Named moves (each a turn or a mirror), then the moves between two rows, first move first; the first pair answered:
Figo:
[-12.6 -25.0   9.2   0.2  -3.3 -17.9  15.3  -0.1   4.0  11.0  12.8  15.9
   5.5   1.1   7.9   1.4 -13.1   4.7   9.3 -13.6  -1.6   3.4  -2.4]  ->  [-20.4 -15.2   0.3  -4.1  -5.8  -9.6   3.7  -2.1  -8.0   3.6  -1.9  12.7
  21.6   2.4 -11.3   5.3  -6.5 -11.1  24.0  -6.4  -1.9  -7.4   5.9]
[  8.7   5.7 -20.8  -1.5  21.6  -2.0  -9.7  10.1  -1.3 -14.0  -2.4   8.2
  -5.9  -5.3   0.7   1.6  -1.9   2.4 -17.9  11.8 -16.2   2.8  -8.4]  ->  [  8.0   7.5 -21.7  -1.7  21.2  -1.2 -11.2   9.9  -3.7 -14.8  -4.7   8.0
  -5.6  -5.4  -2.2   1.0  -1.1  -0.3 -15.9  13.4 -17.0   1.6  -6.8]
[  7.4  21.0  -4.0   9.6  10.7  11.1  -0.6  -2.8  -0.3  -7.6  -4.4  -4.6
  -5.2  -7.2  -6.0   5.7  -3.7 -16.1 -21.4  17.5   4.0   2.0  -1.7]  ->  [ 10.2  17.9  -0.1   9.9  12.4   7.7   3.5  -1.9   5.0  -5.7  -0.2  -3.2
 -11.0  -7.7   0.0   4.5  -4.3 -10.9 -26.5  15.7   3.5   5.5  -3.2]
[ -8.8 -14.0  -5.8  -3.7  -9.2   0.3   0.6   2.7  -2.2   3.7  -0.3   8.2
   0.6   0.7   1.6  -6.6   0.5   2.0   5.4 -19.0   4.4   4.3   7.0]  ->  [-11.1 -13.4  -6.6  -4.6  -9.0   1.1  -1.3   2.8  -2.8   3.8  -1.8   7.5
   2.4   0.3  -0.2  -5.6   1.3   0.2   6.4 -18.0   3.8   1.7   8.3]
noki:
[ -9.7  -5.6  -8.7  -1.2  -8.5  -4.8   6.3   2.6  -0.8   2.4   5.2  15.7
 -11.4  -8.4  -4.2   2.8 -16.6  13.4   1.5 -22.3   5.3  20.1  15.0]  ->  [-10.7  -1.7 -11.4  -5.2 -11.1  -0.9  -4.3   4.9  -5.9   3.4   0.4  12.1
  -3.7  -3.2 -12.0   3.3 -12.3  11.9   8.8 -25.0   7.8  13.7  18.7]
[  8.0  -0.3  -0.6   3.9  -1.9  10.2   1.9  11.1  15.2   0.5   1.4  -1.3
 -13.7   4.6   1.4   0.4  -8.0   4.6  -8.9 -14.5   2.5   0.0  -1.0]  ->  [  7.9   2.2  -3.9  -0.2  -4.3  12.8  -6.6  12.8  12.7   1.6  -4.0  -3.1
  -8.0   7.9  -4.9   0.7  -2.6   2.6  -2.9 -15.2   4.7  -5.4   3.3]
[ 12.8  12.9   3.8  20.9   4.8   7.9  11.1   4.8   3.8 -23.4  -6.7   4.6
 -24.4  -9.3  -2.0  -1.3  -1.7 -12.2 -18.0  26.4   6.9   6.8 -19.3]  ->  [  8.5  23.0  -4.0   8.4  -2.7  17.4 -15.2   9.3  -7.3 -20.3 -21.1  -5.4
  -5.6   3.8 -22.3  -1.1  10.9 -16.2   0.1  19.1  12.9  -7.5  -7.5]
Fudit:
[  1.9 -10.1 -16.2  27.2  -5.3  -2.4  -4.6  13.6  18.9 -17.5   3.6  10.8
 -26.8   5.9  21.5  -1.8  -5.2   3.1 -30.2  -1.2 -10.3  10.5   9.1]  ->  [  4.3  -6.0 -13.8  22.7  -3.7  -1.7  -9.7  14.1  18.2 -14.9   5.2   5.5
 -29.2   8.9  21.8  -4.0  -0.2   7.0 -33.1  -0.6  -9.0   8.4  11.3]
[ -5.9   7.9 -15.1  -7.1   6.3  -4.4  -9.0  -7.6 -17.1  12.2  -6.5  -1.5
  -7.7   9.9  -9.9  12.8   1.2   2.4  15.9 -10.0  -9.3   2.3  -0.5]  ->  [ -7.3   6.8 -15.0  -7.2   7.0  -5.2  -6.7  -8.5 -17.7  12.7  -6.6   1.8
  -7.3   9.7  -9.7  13.8   0.2   2.3  15.8 -10.5  -9.7   3.1  -1.3]
[10.6 12.8 -7.7 -2.2 -7.3  6.9  0.1 -1.6 -1.1  4.0 -6.8  1.9 -9.4 12.7
 -9.0 -8.3 -4.7  4.4 -5.2 -2.2  2.2  2.1 -8.4]  ->  [10.4 14.5 -3.4 -6.1 -5.5  4.2 -0.1 -3.8 -2.6  6.6 -4.5 -0.5 -9.2 14.3
 -8.0 -9.4 -3.6  7.5 -6.3  0.2 -0.4 -0.8 -5.9]
[-17.0  -5.5   2.3   4.1   9.8   6.7   9.7 -17.1 -15.8 -18.2  -0.4  14.1
  15.0 -11.9  -5.0   0.8  -4.1 -27.4   8.4  17.1  -3.7  -1.9  -4.6]  ->  [-11.6  -6.1  -5.6  11.9   4.5  15.0   5.0  -9.6 -10.9 -22.4  -6.9  14.1
  11.1 -14.5  -9.3  -0.3  -4.6 -30.8   8.5  11.5   3.1  -1.3  -7.8]
Then:
Between the rows of a pair lie two moves.
[  7.9   0.2  -0.3  -7.0   0.7  -1.9  -8.7   4.3   2.2   5.1  -1.0  -7.8
   7.3   2.6   0.6  -1.6   0.0   4.7   2.8 -16.3   7.9   1.7   0.3]  ->  [  4.3  -0.6   5.5 -11.8   5.3  -7.2  -5.1  -0.4  -0.9   7.4   4.1  -7.5
   9.4   3.8   4.6  -1.6  -0.9   5.8   3.5 -12.4   4.0   0.4   1.9] | Fudit Fudit
[  3.0 -20.7   7.9  -4.2 -12.1 -10.0  15.2 -12.5   5.0  10.4   3.3  15.4
  -1.4   2.3  12.2  -4.0 -25.1   4.6   1.8 -17.0   5.7   7.8   1.3]  ->  [ -1.5  -7.5  -7.3  -5.7 -19.2   5.9  -4.0  -9.1  -7.1  -0.1 -18.8  10.5
  15.6   3.0 -12.9   0.2 -15.9 -14.4  19.4 -11.9  10.6  -6.0   8.9] | Figo Fudit
[  4.2  30.7  14.7   5.3   5.0  12.8  13.3  14.9  -6.8  11.8  -0.2 -10.7
 -23.3   5.0  11.0   1.2   5.3   6.7  -7.0  16.4   8.9  -7.8  -1.4]  ->  [ -2.6  31.5  19.6  -3.1   7.5   7.4  11.1   8.3 -14.9  15.4   1.7 -11.9
 -13.4   8.8   8.5   2.9   8.2   6.1  -0.7  18.9   4.0 -12.2   5.2] | noki Fudit
[  1.3  28.1  -2.4  18.7  -5.7  13.1 -10.9  17.3  -0.5 -12.6 -29.8  11.2
  -1.4 -13.9 -17.3  10.9  -1.4 -10.4  -7.8   6.4  18.4  -8.8   3.7]  ->  [ 10.0  28.8   4.9  23.7  -0.2  10.1  -0.3  17.1   7.2 -12.2 -18.8   9.4
 -18.4 -17.9  -3.2   8.7  -4.2  -1.9 -24.3  10.9  16.0  -2.2  -2.3] | noki Fudit
[ 26.0   0.2   6.1  13.7   2.0  11.2  -1.3  13.1   7.9 -10.4   3.9 -17.3
 -20.4  15.2  13.6  -5.1  25.6  10.5 -22.1  -3.3  -9.6  25.8 -15.0]  ->  [ 11.2  19.0   3.0  -0.7   3.4  15.0 -17.7   2.9 -14.7 -16.9 -10.1 -28.0
   5.1  20.1  -9.3   0.8  37.8  -6.5  -1.8  12.9 -14.5   6.5   2.1] | Figo Fudit
